50 stands for zero in the data rows.
Some points:
np.array([36, 74, 46, 37, 46, 42, 58, 28, 47, 61, 74, 60, 58, 41, 38, 57, 61,
          54, 68, 49, 32, 63, 45, 31, 47, 59, 64, 74, 48, 47, 43, 36, 65, 14,
          46, 55, 46, 70, 55])
np.array([18, 46, 25, 60, 39, 54, 45, 48, 63, 53, 79, 42, 44, 25, 32, 52, 30,
          32, 52, 54, 65, 64, 53, 69, 55, 28, 71, 50, 61, 41, 52, 44, 70, 67,
          56, 53, 69, 42, 48])
np.array([55, 57, 55, 70, 43, 73, 56, 58, 69, 56, 45, 52, 47, 49, 35, 63, 57,
          58, 72, 51, 58, 39, 39, 44, 47, 61, 35, 32, 80, 49, 22, 9, 27, 36,
          68, 58, 67, 23, 42])
np.array([10, 30, 24, 33, 66, 52, 58, 50, 46, 30, 43, 58, 69, 47, 33, 52, 65,
          34, 53, 59, 71, 42, 36, 35, 49, 70, 43, 42, 35, 49, 59, 40, 55, 47,
          45, 79, 36, 55, 39])
np.array([67, 41, 54, 70, 45, 63, 55, 65, 44, 23, 61, 47, 40, 73, 34, 50, 62,
          60, 34, 68, 49, 28, 47, 45, 60, 27, 73, 46, 51, 43, 74, 69, 87, 21,
          68, 45, 45, 57, 49])
np.array([45, 22, 46, 33, 49, 46, 62, 31, 52, 46, 48, 58, 37, 47, 38, 59, 60,
          77, 40, 69, 24, 59, 71, 57, 67, 62, 16, 48, 54, 43, 27, 44, 55, 34,
          35, 61, 52, 68, 35])
np.array([34, 38, 63, 36, 74, 56, 61, 54, 43, 41, 34, 29, 58, 51, 48, 46, 40,
          99, 52, 42, 70, 38, 46, 53, 33, 48, 78, 57, 43, 59, 31, 68, 69, 57,
          34, 44, 50, 39, 67])
np.array([68, 44, 53, 49, 34, 52, 40, 48, 61, 56, 27, 50, 62, 60, 55, 56, 26,
          49, 59, 63, 50, 33, 46, 51, 54, 18, 50, 45, 43, 26, 60, 39, 53, 70,
          45, 42, 52, 59, 77])
np.array([44, 45, 45, 71, 54, 36, 45, 41, 34, 15, 55, 61, 58, 29, 62, 64, 29,
          44, 24, 49, 61, 31, 67, 67, 42, 72, 66, 30, 40, 43, 31, 44, 49, 45,
          66, 51, 44, 62, 57])
np.array([36, 46, 68, 41, 57, 47, 47, 38, 59, 47, 45, 44, 56, 53, 49, 26, 44,
          49, 43, 68, 26, 39, 57, 45, 33, 46, 54, 40, 63, 16, 63, 28, 65, 82,
          49, 41, 52, 40, 33])
np.array([56, 48, 87, 47, 46, 52, 47, 44, 26, 23, 52, 49, 33, 49, 46, 66, 41,
          52, 80, 65, 63, 58, 62, 52, 49, 38, 57, 64, 66, 61, 57, 43, 24, 67,
          64, 51, 58, 67, 41])
np.array([45, 40, 58, 45, 49, 57, 46, 63, 58, 48, 57, 49, 64, 53, 76, 56, 40,
          43, 25, 73, 70, 29, 41, 53, 69, 43, 46, 68, 85, 69, 58, 48, 59, 43,
          43, 42, 31, 46, 64])
np.array([45, 24, 51, 50, 44, 69, 75, 43, 29, 65, 66, 41, 49, 54, 74, 68, 28,
          42, 61, 27, 61, 57, 69, 22, 80, 57, 36, 47, 23, 65, 58, 42, 64, 32,
          53, 42, 61, 71, 44])
np.array([61, 64, 50, 54, 13, 37, 73, 45, 39, 69, 64, 57, 55, 58, 28, 53, 49,
          34, 47, 27, 54, 17, 36, 40, 53, 65, 48, 36, 36, 70, 30, 57, 45, 71,
          35, 53, 47, 63, 41])
np.array([32, 47, 32, 45, 30, 55, 38, 42, 47, 55, 32, 49, 22, 62, 55, 44, 56,
          48, 46, 58, 57, 21, 62, 67, 39, 42, 47, 36, 38, 49, 65, 62, 38, 46,
          60, 57, 44, 35, 52])
np.array([45, 40, 56, 37, 11, 36, 59, 34, 37, 35, 51, 36, 49, 53, 63, 59, 67,
          51, 75, 62, 58, 45, 47, 48, 77, 53, 38, 68, 44, 50, 56, 51, 72, 45,
          32, 53, 52, 39, 55])
np.array([73, 69, 42, 62, 61, 75, 26, 26, 59, 42, 59, 69, 50, 64, 56, 33, 46,
          53, 54, 40, 50, 41, 52, 44, 46, 43, 42, 77, 42, 45, 52, 40, 44, 40,
          18, 65, 54, 60, 68])
np.array([81, 59, 62, 56, 64, 38, 77, 70, 95, 59, 54, 82, 47, 39, 57, 59, 66,
          42, 43, 62, 68, 61, 71, 44, 43, 52, 42, 52, 41, 50, 48, 47, 52, 64,
          44, 65, 35, 52, 40])
np.array([73, 59, 39, 34, 52, 30, 32, 44, 83, 36, 36, 40, 74, 70, 41, 54, 38,
          38, 45, 40, 47, 52, 71, 42, 69, 67, 57, 41, 43, 68, 49, 38, 54, 40,
          55, 43, 62, 36, 49])
np.array([60, 52, 27, 36, 36, 62, 63, 58, 53, 49, 39, 62, 62, 18, 64, 37, 86,
          40, 53, 24, 39, 35, 50, 84, 34, 53, 48, 62, 56, 54, 56, 45, 50, 68,
          30, 26, 75, 79, 45])
np.array([70, 47, 48, 51, 59, 46, 28, 51, 54, 57, 31, 61, 59, 43, 44, 38, 29,
          69, 52, 29, 76, 62, 33, 50, 58, 61, 29, 50, 70, 34, 56, 47, 41, 38,
          58, 59, 63, 67, 73])
np.array([55, 63, 55, 74, 50, 56, 49, 51, 48, 45, 46, 66, 55, 33, 50, 68, 56,
          72, 66, 45, 20, 69, 23, 47, 71, 62, 60, 43, 41, 66, 56, 51, 66, 38,
          43, 38, 34, 41, 41])
np.array([60, 38, 56, 52, 40, 39, 52, 51, 41, 44, 48, 33, 31, 30, 43, 39, 67,
          61, 36, 45, 59, 63, 62, 45, 57, 43, 59, 55, 54, 53, 92, 41, 16, 37,
          63, 44, 38, 17, 55])
np.array([51, 48, 26, 53, 53, 66, 40, 53, 53, 52, 45, 13, 45, 39, 54, 59, 68,
          55, 40, 21, 32, 57, 68, 45, 73, 29, 52, 55, 55, 37, 47, 74, 55, 55,
          57, 79, 26, 53, 35])
np.array([45, 60, 38, 51, 58, 34, 56, 52, 33, 37, 45, 66, 59, 57, 45, 30, 48,
          48, 57, 45, 59, 69, 32, 53, 59, 38, 29, 46, 32, 54, 44, 53, 53, 75,
          41, 29, 49, 49, 26])
np.array([61, 56, 56, 47, 44, 53, 41, 77, 67, 45, 35, 53, 31, 56, 62, 65, 68,
          45, 37, 63, 45, 67, 45, 52, 39, 78, 32, 99, 36, 54, 27, 57, 56, 49,
          70, 52, 61, 36, 63])
np.array([88, 59, 39, 37, 63, 47, 8, 58, 38, 67, 61, 49, 27, 29, 43, 71, 26,
          35, 42, 66, 57, 43, 46, 40, 37, 60, 58, 58, 48, 57, 47, 52, 41, 47,
          28, 55, 38, 29, 32])
np.array([45, 73, 51, 40, 64, 43, 47, 56, 37, 46, 65, 71, 51, 44, 46, 66, 58,
          42, 75, 56, 31, 36, 70, 86, 41, 45, 29, 21, 30, 57, 44, 48, 55, 18,
          56, 58, 38, 47, 53])
np.array([68, 61, 39, 28, 35, 66, 46, 72, 60, 53, 35, 58, 54, 76, 53, 44, 49,
          55, 55, 70, 53, 60, 43, 39, 40, 89, 63, 44, 53, 59, 67, 43, 67, 64,
          64, 53, 50, 42, 46])
np.array([40, 49, 40, 53, 38, 37, 61, 44, 49, 85, 41, 81, 42, 75, 30, 60, 33,
          70, 52, 39, 63, 55, 67, 71, 62, 47, 57, 58, 81, 29, 57, 63, 44, 45,
          52, 33, 38, 43, 58])
np.array([53, 52, 40, 80, 57, 65, 55, 47, 45, 46, 15, 52, 31, 58, 44, 45, 39,
          32, 45, 47, 36, 56, 48, 33, 23, 48, 38, 61, 66, 53, 49, 50, 64, 44,
          69, 52, 73, 56, 41])
np.array([47, 49, 55, 56, 40, 52, 24, 27, 50, 39, 63, 24, 40, 50, 57, 71, 54,
          57, 40, 47, 68, 57, 35, 48, 34, 68, 65, 51, 70, 18, 63, 56, 59, 49,
          61, 46, 39, 82, 34])
np.array([69, 32, 46, 33, 58, 49, 59, 34, 34, 67, 45, 50, 54, 50, 47, 28, 69,
          29, 46, 63, 43, 43, 39, 28, 57, 58, 45, 30, 56, 48, 28, 55, 38, 32,
          44, 43, 53, 38, 48])
np.array([39, 65, 78, 41, 56, 36, 60, 68, 38, 79, 53, 45, 68, 34, 56, 40, 47,
          48, 63, 59, 29, 48, 41, 50, 71, 65, 41, 50, 39, 42, 80, 49, 49, 26,
          53, 75, 65, 61, 46])
np.array([33, 40, 53, 67, 41, 55, 59, 65, 62, 45, 70, 50, 41, 52, 62, 14, 39,
          35, 58, 47, 48, 64, 62, 39, 43, 68, 43, 34, 46, 48, 39, 75, 39, 53,
          25, 21, 49, 36, 70])
np.array([35, 56, 26, 42, 42, 62, 49, 66, 87, 47, 56, 37, 55, 29, 38, 53, 44,
          77, 66, 58, 35, 62, 44, 30, 44, 43, 34, 38, 42, 60, 49, 63, 23, 65,
          54, 20, 35, 63, 49])
np.array([57, 49, 21, 44, 57, 40, 33, 74, 33, 43, 59, 54, 67, 38, 69, 13, 57,
          67, 46, 50, 31, 58, 66, 64, 59, 39, 65, 45, 47, 50, 26, 27, 49, 30,
          77, 25, 48, 47, 28])
np.array([53, 65, 57, 28, 44, 49, 58, 42, 60, 51, 27, 47, 37, 50, 65, 42, 35,
          34, 50, 51, 67, 75, 55, 68, 32, 38, 53, 33, 78, 92, 53, 54, 62, 29,
          46, 55, 41, 60, 49])
np.array([44, 37, 54, 34, 84, 25, 35, 78, 62, 46, 55, 75, 26, 67, 34, 67, 42,
          37, 55, 50, 38, 44, 43, 50, 48, 59, 51, 65, 60, 53, 66, 51, 45, 45,
          42, 51, 78, 45, 37])
np.array([73, 49, 47, 49, 46, 57, 71, 44, 41, 48, 66, 36, 92, 66, 36, 61, 37,
          47, 29, 54, 39, 79, 62, 76, 31, 47, 48, 53, 65, 59, 57, 61, 39, 56,
          35, 65, 77, 30, 58])
np.array([59, 56, 54, 39, 35, 38, 59, 74, 43, 39, 33, 58, 33, 32, 56, 53, 31,
          64, 39, 35, 45, 53, 68, 31, 42, 36, 59, 43, 58, 50, 50, 43, 68, 72,
          43, 92, 55, 38, 69])
np.array([66, 53, 62, 58, 58, 61, 60, 56, 47, 56, 33, 20, 48, 50, 30, 40, 45,
          45, 71, 43, 75, 44, 72, 57, 49, 42, 55, 62, 48, 35, 58, 45, 54, 50,
          41, 45, 27, 48, 27])
These points spread out most along one direction. Take the direction at right angles to it along which they spread out most. Go by this last direction. For each point below, how far along it does it lie, from 0 to 99? The average is 50, and the first point in the table lies past the average. One standard deviation of the points above along it is 16.
np.array([52, 50, 60, 39, 48, 73, 57, 30, 73, 65, 54, 70, 53, 49, 53, 55, 57,
          55, 39, 42, 67, 54, 42, 59, 48, 34, 74, 66, 23, 61, 54, 42, 41, 51,
          74, 64, 89, 36, 43]) 41
np.array([44, 31, 77, 58, 65, 59, 32, 39, 55, 71, 13, 61, 50, 38, 41, 66, 38,
          50, 49, 53, 39, 57, 59, 72, 52, 51, 59, 69, 37, 61, 54, 64, 58, 48,
          47, 34, 47, 39, 42]) 47
np.array([51, 53, 44, 51, 67, 40, 50, 31, 43, 63, 50, 33, 40, 35, 46, 66, 98,
          44, 61, 44, 59, 48, 40, 34, 65, 48, 51, 35, 68, 58, 46, 66, 69, 68,
          62, 25, 67, 44, 91]) 59
np.array([40, 73, 58, 48, 72, 47, 68, 63, 69, 38, 55, 18, 34, 73, 67, 60, 52,
          51, 32, 41, 49, 43, 35, 54, 66, 41, 87, 47, 50, 24, 24, 36, 30, 44,
          32, 49, 43, 68, 42]) 60
np.array([30, 50, 67, 32, 39, 60, 21, 62, 39, 35, 80, 51, 41, 56, 57, 31, 69,
          56, 30, 26, 50, 69, 40, 62, 49, 38, 32, 20, 50, 28, 34, 63, 41, 60,
          60, 48, 47, 51, 40]) 65
np.array([57, 58, 53, 28, 66, 56, 80, 25, 39, 39, 54, 61, 57, 39, 47, 58, 43,
          40, 44, 46, 54, 52, 44, 20, 32, 31, 30, 57, 35, 36, 46, 68, 41, 49,
          62, 33, 41, 46, 69]) 53
np.array([53, 32, 35, 66, 72, 56, 54, 42, 38, 56, 64, 57, 54, 67, 77, 47, 42,
          47, 67, 62, 39, 54, 41, 70, 49, 44, 60, 41, 55, 45, 48, 62, 40, 90,
          75, 64, 30, 49, 48]) 59
np.array([56, 35, 63, 62, 34, 63, 34, 64, 34, 55, 21, 53, 63, 56, 42, 65, 58,
          30, 60, 72, 44, 63, 56, 40, 55, 37, 73, 58, 46, 41, 42, 56, 28, 53,
          31, 65, 47, 60, 71]) 48
np.array([30, 74, 61, 62, 47, 47, 35, 52, 34, 57, 57, 48, 46, 54, 22, 19, 59,
          53, 22, 64, 51, 62, 44, 49, 55, 45, 36, 22, 27, 75, 36, 44, 46, 65,
          47, 36, 59, 77, 61]) 53
np.array([42, 73, 51, 63, 45, 46, 66, 37, 55, 54, 52, 38, 54, 28, 58, 24, 33,
          44, 41, 63, 39, 42, 19, 53, 67, 61, 40, 52, 53, 55, 45, 77, 41, 50,
          53, 59, 56, 46, 42]) 52
np.array([29, 47, 37, 76, 47, 24, 52, 44, 37, 53, 54, 32, 50, 64, 92, 63, 62,
          71, 37, 58, 44, 42, 57, 39, 10, 47, 45, 36, 35, 42, 60, 26, 46, 41,
          25, 47, 58, 41, 40]) 62
np.array([40, 36, 55, 52, 62, 65, 64, 47, 43, 57, 63, 41, 33, 69, 44, 36, 47,
          37, 42, 27, 30, 41, 28, 70, 51, 62, 37, 59, 47, 64, 70, 23, 44, 60,
          46, 49, 21, 55, 77]) 55
np.array([32, 67, 59, 68, 67, 50, 28, 45, 48, 49, 62, 51, 72, 64, 62, 55, 56,
          51, 57, 28, 57, 17, 80, 28, 53, 54, 48, 69, 68, 55, 60, 76, 42, 64,
          61, 55, 57, 39, 42]) 55
np.array([51, 20, 61, 71, 36, 7, 47, 47, 63, 60, 73, 54, 71, 53, 42, 34, 57,
          43, 67, 41, 53, 39, 25, 56, 31, 39, 54, 58, 40, 50, 37, 43, 55, 51,
          57, 56, 30, 58, 53]) 57
